(in the rows, 128 means zero)
One turn sends every row of this set to another row. A few are shown first. Where does it send the rows asked after them?
zali: [ 89  58 120 119 112 111 135 109  77 139 147 139 103 108 128 108 111 119
 170 111 116 152 110 120 100 122 144 140 137 131 137 125]
Kena: [112 109 120  79 126 158 179 136 106 132 135  96 120 132 145 109 141 126
 188  93 157 149 107 121 143 101 131 145 102 137 158 118]
Lovib: [ 96  92 132  85 118 159 176 112 107 149 128  90 100 112 149 113 142 126
 179  98 146 145 108 127 148 110 138 140  86 141 156 121]
keted: [121 116 111 131 124 162 130 147 109 117 135 134  97 109 126  98 141 131
 140 117  96 157 138  98 134 138 143 144 107  93 130 123]
vezo: [104 113 139  72 129 150 171 104 132 146 132 101 113 126 146 117 140 121
 179  87 148 132 106 114 150 102 132 153  91 136 158 124]
nabef: [105  70 128 111 124  95 133  97  86 119 149 136 112 104 136 132 108 117
 171  93 124 169 123 135 112 126 148 122 115 125 155 124]
Demak: [100 140 158 116 134 118 124 118  89 121 140 120 113 132 139  93 102 151
 156 110 112  97 118  81 135 111 158 165 106 131 176 139]
zun: [106 123 137  76 124 152 176 107 129 144 129 106 109 128 144 115 138 121
 174  89 150 133 104 111 146  93 130 151  91 135 157 116]
Kotug: [126 140 116 128 114 148 132 154  81 131 136 128 109 119 142  97 131 137
 156 121  99 166 121  99 124 135 129 151 118 104 127 118]
Gifi: [100  76 129 117  96  93 121 106  69 136 142 129 106 108 137 114 104 128
 170 104 123 157  94 109 108 123 151 144 116 138 151 131]
Nopak: [106  53 115 112 107 104 117 108  97 120 149 139 109 109 117 119 117 116
 164  92 124 154 109 108 113 126 160 142 114 125 145 135]
nole: [ 97 125 161 113 163 118 137 105  93 105 148 124 111 122 140 109  98 146
 159 104 117 105 145 109 139 114 162 140 102 127 190 132]
Vef: [ 98 115 154 116 165 124 120 121  96 117 145 123 118 126 127  94  91 147
 151 127 116 106 133 106 146 111 165 134 102 132 184 132]
minid: [123 138 127 126 146 151 146 136  99 114 140 135 108 110 143 112 132 132
 152 116  96 166 151 121 133 137 129 130 112  95 139 110]
duza: [ 94  97 131  86 117 158 178 113 104 143 124  92  97 113 149 109 136 130
 176 100 155 141 104 124 144  99 141 139  84 142 161 117]
fumo: [ 95 106 146 117 146 131 123 124 101 102 145 122 107 125 121  95 109 144
 152 107 114  94 134  86 143 116 176 156 103 125 180 146]
dogim: [ 81 111 156 116 150 122 131 105  98 129 147 134 109 131 131  90  99 139
 156 115 111  88 128  91 124 107 158 161 125 133 172 135]
vok: [126 127 126 128 143 151 126 138 112 134 135 140 111 109 130 101 123 130
 138 134  93 164 131 114 137 133 131 126 107  99 131 110]
zive: [113 108 125  76 131 164 177 136 110 137 138  91 121 133 146 108 142 128
 188  94 151 145 113 121 151 109 132 147  98 140 158 122]
Gug: [114  65 125 111 126  91 115 110  97 129 152 141 125 113 122 119  97 117
 165 109 123 164 109 123 118 123 147 122 119 130 149 126]
Pabe: [112 130 119 127 141 160 142 149  96 129 142 140 109 123 133  89 131 131
 154 128  92 145 137 102 118 130 129 151 138 106 126 118]

vezo goes to Lovib
Demak goes to Gifi
And these:
Nopak goes to keted
nole goes to nabef
Pabe goes to dogim
Gug goes to vok
zun goes to duza

